One turning vector, and how many steps it has turned
The counts run from 0 to 693.
[ 18 -19 -12   7  -3  22 -46  42  26  17  -1   7   8  18 -12  34  -8  -1
   2  14 -21   0 -21  16  -9  14 -11  16  18  -5   6   4  -2 -12  10  18
  30 -19  22 -29   1  10  36 -12  20   7 -14  24   1  28  32 -18  42   0
   5 -19  10  14 -15  -4  -8  -1  -1 -37  -7 -44 -21  36   8  19 -21 -32
  17  27]
134
[ 14 -17 -11  15 -13  25 -33  29   6  24  -1  15   0  13 -15  38  -5 -26
   7  20 -19  -3 -23  26  -6  20 -19   4  11  19  -1   1  -1  -9  14   9
  11  -7  21 -27  19   8  42 -15  30   0 -12  32   0  38  32 -34  33  14
   4 -24  16   6 -21  -6  -6  -6   2 -36   2 -44 -15  22  22  10  -8 -33
  20  28]
633
[ 10 -20 -17  27  -1  28  -1  27  14  -2 -18  15  -2   4 -10  30  10 -24
  26  -9  -8 -18 -18   8 -12  12 -23   5   3  16  11 -11   5  -2  -5   1
 -11   4  29 -38  37 -12  42 -14  33  -6  -3  20  12  41  22 -17  47   3
   4   1  13   5 -12  10   8   1 -12 -27   6 -41 -14  26  29 -21 -10 -33
  42   6]
410
[ 22 -12 -18  16  -4  32  -9  26  19  11  -9  27   1   4  -9  35   0 -29
  25 -13   3 -18 -21   5 -14  17 -21  13  20   6  14   2  -5 -15 -19  13
   9  -2  26 -26  31 -12  35  -4  19   6  10  13  19  45  16 -15  54   6
  16   0  14   2  -4 -12  -2   6  -5 -33   1 -36 -18  34  14  -7 -23 -28
  40   8]
374
[ 18 -19 -21  17  -2  36 -22  30  12   5   3  16   5  22 -15  44   4  -9
  15  -8 -15 -11 -20  14 -19  17 -17  12  10   6   4  -7  -5   1 -11  11
  18   1  25 -37  12  12  45 -19  17   4   8  33  14  32  29 -38  50   6
  10  -5  18  12  -4   8  13 -12 -23 -26  10 -38 -12  25  10   6 -15 -35
  30  11]
427
[  2 -23 -33  19   8  22 -13  34  14  -1   7   5   8   9 -18  31   8   2
  11  -2 -18 -22 -10   2  -7  12 -24   0  11 -10  22  -9   2   5  -8  12
  -2   2  45 -26  19   4  50  -4  23  15   0  17   6  43  37   0  52  -7
   6  -4  15  13  -5  -1   7  17  -6 -30   6 -42 -24  47  23 -17 -17 -14
  30   8]
79
[ 12 -11 -17  20 -13  35  -6  26  24  12 -23  16  -2   2 -13  26   6 -17
  14  -2   1 -18 -26   0   0  15 -36   8   7  12  15 -12  -7 -24  12   4
   2  -6  23 -38  31 -24  38 -16  26   2 -12  15   1  31  10   0  52   4
   7  -3   2   2  -3   1 -13  12 -17 -43 -14 -42  -7  42  22   4 -13 -28
  32  19]
583
[ 20 -21  -8  30  -2  41  -9  36   2   4   1  11   0   8 -11  26 -13 -13
  26   3  -4 -19 -22   4 -21   7 -25  28  16  11 -16  -3   2   9  -4  19
  12  -5  46 -24  15   1  34 -23  22  -1   0  23   0  37  21 -20  50  -1
  19  -6   4  -7 -11   1  -1   3 -14 -32   3 -34  -2  38   7  -9 -27 -37
  26  16]
552
[  7 -22 -11  23  10  34 -18  36  23  -6  -5  -3  -9   4 -23  25   0  -5
  17   7  -7 -28 -14  13  -7  18 -21  12   8 -14   8 -12  -7   4 -14   7
  -2   6  40 -28  25  -9  34 -17  31   8   0   9   3  33  27   6  40   3
   1  -7  18  10   4  -4  -3  10  -4 -31  -3 -52 -24  34  24 -21 -17 -29
  39   8]
87
[ -3 -16 -26  22  -5  22 -12  32  11   8  -4   7   3  15 -24  26   5  -5
   0   7  -6 -12 -33   4  -5  25 -26   8   5   9  23 -12   1  -9  21  11
  -6  -3  30 -38  32 -11  38 -18  26  -8 -12  20  19  25  23   6  50  -2
  -1  -5   7   3  -4   9 -15  16  -6 -41 -16 -51 -14  45  33  -2  -8 -23
  24  21]
651
[ -2 -23 -22  23   2  16 -17  32  16  -1 -13  -3   2  17 -22  24  13   6
   5   5 -16  -9 -22  10  -6  17 -21   1  -3   4  26 -17   2  -2  18   5
  -4  -2  26 -45  22  -7  43 -21  33  -8 -13  23   7  23  27  -2  48  -7
 -10  -3  12  14  -5  17  -3  12 -14 -36  -7 -50 -23  39  29  -4  -4 -27
  27  12]
683
[ 15 -16  -9  14  -3  30 -29  37  12  20  11  12   1  -3 -21  32 -20 -10
   9  21  -3 -23 -15  16 -10  13 -20  16  22  -5  -9   5  -3  -1   5  19
  15  -7  46 -10  13   1  30 -18  27  14  -8  17  -5  44  28  -8  40   2
  10 -21   9   1  -5 -20  -9   9   6 -37  -9 -44 -15  40  15  -1 -25 -17
  23  26]
263
[  6 -27 -16   7  13  13 -30  27  22   6  -4   6   5   6 -33  40   8  -6
   7  11 -20 -16 -11  22  -1  15 -12  -6  -8  -7  18  -3   2   0  -7   2
   5  -1  23 -34  17   3  39 -14  34  -2  -8  37   4  36  32 -14  50   1
  -7  -1  19  27 -20  -2   6   1  -8 -32   8 -45 -26  29  29 -13  -9 -18
  36  17]
461
[ 11 -10 -31  13  -8  15 -15  35  14  10  -7  21   7  12  -6  32  14 -17
   8  -3  -9 -11 -24   5   6  18 -25  -6   8   5  32  -9  -3 -18  13  13
  12   6  32 -42  30  -4  42 -10  22   6  -6  24  13  30  18 -16  52   1
  -3 -12  17  11  -3  13   9  12 -11 -42 -10 -40 -28  31  31  12  -4 -20
  25  11]
285
[ 19 -20  -1  19   0  17 -32  40  21  16  -5   8   6   4 -25  17 -20 -15
  16  20  -9  -5 -21  19 -13  12  -6  24  14   6   0  14   1   3  19  21
  10  -5  32 -26  28  -5  29 -24  36 -12  -9  25  16  28  27 -11  38  -5
   1 -18   7   6 -19 -14 -10   4  12 -37 -12 -53 -22  30  20 -12 -22 -34
  25  27]
271
[  7 -24  -4  20   1  26 -31  40  18   2  -6  -8  -9  10 -20  20   2  -1
   7  22 -22 -19 -18  19   3  16 -24   0   2 -10   7 -14  -6  -3  11   4
  10   1  37 -33  14   2  38 -26  35   7 -16  19 -20  29  32  -3  33   3
  -8 -20  12  22  -2   7  -1   7 -12 -41 -14 -50 -24  33  28  -5  -7 -33
  22  24]
22
[  4 -16 -13  12   1  28 -28  38  21   6  -4  -4  -2  10 -24  30  -3   2
  -2  19 -17 -17 -19  21   5  18 -23  -1   4 -14   9 -14 -12  -9  19   7
  13  -1  32 -30  11   4  42 -25  34  13 -18  22 -11  25  27  -7  39   3
  -6 -22  16  20   1   3  -2  10 -10 -44 -18 -51 -21  40  27   8  -4 -22
  23  24]
175
[ 16 -18  -7  23   0  33 -24  31  20   3 -15  10   4   7 -15  24  -3  -1
  12   6 -19  -6 -13  15 -10  11 -18  19   0  11 -14  -9  -2  -8  12   7
  23  -6  27 -40  12   4  49 -30  35   2 -13  37 -12  21  22 -29  35   5
   3 -10  12   9 -10  12   3  -2 -28 -35  -4 -41  -7  33  10  10 -14 -44
  30  27]
649
[ 19 -14  -8  17  -9  37 -19  28  10   6 -22  14  -2  13  -7  30   9 -16
  17  -2 -12  -6 -25   6  -5  19 -31   9   2  11   0 -14 -13 -20   6   3
  19  -7  14 -46  18  -4  41 -18  25   1  -6  28 -10  28  13 -29  53   7
   6  -1   6   9  -6  14   0  -8 -31 -43  -5 -35  -9  27  14  16 -13 -42
  30  20]
463
[  6 -17 -27  19  -9  35  -8  23  17   2 -11  18  -3  12  -6  42  15 -10
  11 -15 -11 -13 -19   4  -5  21 -32   1  10   5  13 -16  -6 -14  -5   2
   4  -6  21 -38  23  -1  56 -10  19  19   3  18   1  35  27 -22  45  11
   9   0  18   6   2   8   2   8 -26 -38   0 -37 -11  37  17  12  -8 -30
  38  10]
547
[  9 -19 -12  11  -2  32 -29  37  23  21   0   2  -8   4 -23  33  -7 -10
   6  17  -7 -24 -23  11  -5  19 -28   7  16 -17   8  -2  -7  -7  -6   7
   7 -11  31 -18  14  -9  29  -4  24  10 -10   5  -7  48  30   5  50   0
   8 -15   9  10 -10 -18 -16  11   9 -41  -8 -44 -22  43  23  -5 -26 -18
  29  22]
449
[  1 -26 -20  12   8  22 -20  30  14   1  11   0   7   5 -17  37   3   6
   5  12 -19 -22  -7  14  -5   7 -25  -4   6 -10   4  -8   3   8  -2   7
   6   0  42 -19   8  12  49  -8  28  19 -11  25 -11  47  40  -7  46  -4
  -1  -7  15  13 -14  -6   5  12  -7 -29   7 -42 -21  44  23 -12 -14 -16
  26  15]
622
[  7 -25  -9  15  -8  16 -27  28  21  19  -9   1  -6   2 -26  30   0 -12
   8  20 -17 -10 -22  10   1  14 -26  -6  -2   5   7  -1   5  -7  18   1
  -6 -12  20 -28  22 -12  38  -6  33  -5 -25  18  -9  44  31  -2  51  -5
  -4 -12  -1  13 -26  -3 -22   8   2 -43   1 -44 -14  36  29  -6 -16 -22
  19  27]
159
[ 16 -15  -3  27 -11  39 -22  34  11  10 -14   9  -1   0  -7  24  -6 -18
  20   6 -11  -7 -18  12  -8  13 -23  13   5  18 -18  -6  -5 -12  17   7
  11  -8  28 -31  21  -5  48 -21  30   8 -17  25 -14  36  21 -27  32   8
   6 -12   7   1 -11   4  -5  -1 -20 -39  -8 -41  -7  31  13  10 -13 -43
  29  31]
226
[ 11 -18 -22  26   2  18  -6  42   8  -2  -1  14   2  -1  -8  20   7 -21
  25  -5  -9 -25 -16   3  -6  13 -19   2  12   5  21  -1   4   1  -4  13
  -3  13  50 -30  38 -15  38 -11  33   0  -1  17  12  40  22  -4  49  -4
   2  -4  17   2  -4   0  11  16   1 -33  -1 -43 -27  32  33 -26 -11 -21
  34   1]
11
[  4 -18 -31  11  -2  16  -7  32   6  -1   4  16  13   8 -12  38  16  -5
   8  -5 -13 -20 -17  -2   2  17 -30 -14   1   3  30 -11   0  -7   7   7
   3  10  42 -36  24   0  46  -4  24  11  -4  25  10  39  25 -11  58  -2
  -2  -3  17  13  -5  12  10   7 -14 -34   3 -37 -23  38  37  -6  -1 -13
  25   8]
470
[  5 -23 -13  18  -5  27 -30  42  20  13  -2  -9 -11  22 -23  33   5   0
  -3  17 -18  -9 -30  13  -3  24 -27   3  12  -9  18 -13  -5  -3  10  11
   3 -10  29 -36  16  -2  35 -14  25   3 -13   9   1  27  34   6  40   1
  -1 -15   5  15   2   3 -16  11   0 -40 -16 -53 -20  37  24   3 -11 -23
  19  18]
566
[ 21 -12  -8  14  -3  38 -24  44   6  13   7  15   0  10 -22  30 -24 -13
  16  14   1 -17 -27  17 -14  15 -19  26  15   1  -9  -5  -4  -3   9  19
  28  -6  42 -25  11   4  23 -33  26  -3  -5  26   1  23  19 -16  46   4
  14 -20   5   3  -1  -6  -5  -4  -8 -35 -18 -38 -11  35  14   7 -25 -27
  18  27]
500
[ 12 -20 -21  19  -2  34 -12  37  10  14   0   7  -9  12 -15  40   5 -14
  20  -4  -4 -22 -32  -1 -10  18 -36   5  20  -6  13  -8   0  -3 -18   8
  -2 -10  33 -30  15 -10  31   0  11   3   1   6   7  48  22  -1  68  -8
  13   1   3   4  -5  -7  -9   7  -3 -34   0 -34 -16  40  21 -10 -28 -20
  27   3]
450
[ 11 -23 -18  17  -6  16 -39  38  20  18   3   1   7  11  -9  29   1  -5
   6  13 -25   2 -16  10  -5  10 -19   3  17  -1   0  -2   1  -3  15  13
  12 -18  31 -24   6  10  49  -3  26  13 -15  22  -7  43  41 -17  35  -5
  -1 -20  11   7 -20  -4  -8  10   4 -36   4 -42 -20  41  13  10 -19 -25
  14  29]
557
[ 19 -23  -4   9   6  17 -24  39  10  12  -2  14   4  -4 -16  25  -9 -24
  31  14 -19 -15 -12  19 -10   2 -15  -1  -2   5 -10   6   0   4  -1  13
  15   2  38 -22  13   1  34 -12  36  -2 -13  38  -7  47  24 -31  52  -2
   0  -9   8  13 -28  -5   7  -5  -8 -29  15 -35 -20  24  25 -17 -18 -29
  28  20]
452
[ 19 -15 -23  20 -11  29 -12  45  -5  18   8  16  -4  16 -13  36  -2 -28
  15   4   0 -23 -36   7  -9  20 -33   6  21   8  18  -4   0  -5  -4  15
   7   1  41 -32  27  -5  23 -13  13 -12  -1  15  23  36  20 -14  64   1
  13 -13   6   1  -3   3  -2   1   4 -33  -7 -39 -18  26  29 -10 -21 -22
  22   7]
382
[ 16 -14 -22  31 -11  33 -15  36  12   7  -8  12   6  16   4  24   2 -11
  13  -7  -8  -2 -27  -4 -11  20 -22  26  23  16   7 -10   0 -15  15  22
  14 -10  35 -35  24  -4  43 -17  19   5  -4  14  12  23  19 -13  36   1
  12  -9   7 -10   2   9  -7  15 -15 -39 -11 -47  -8  42   9  14 -21 -38
  28  20]
185
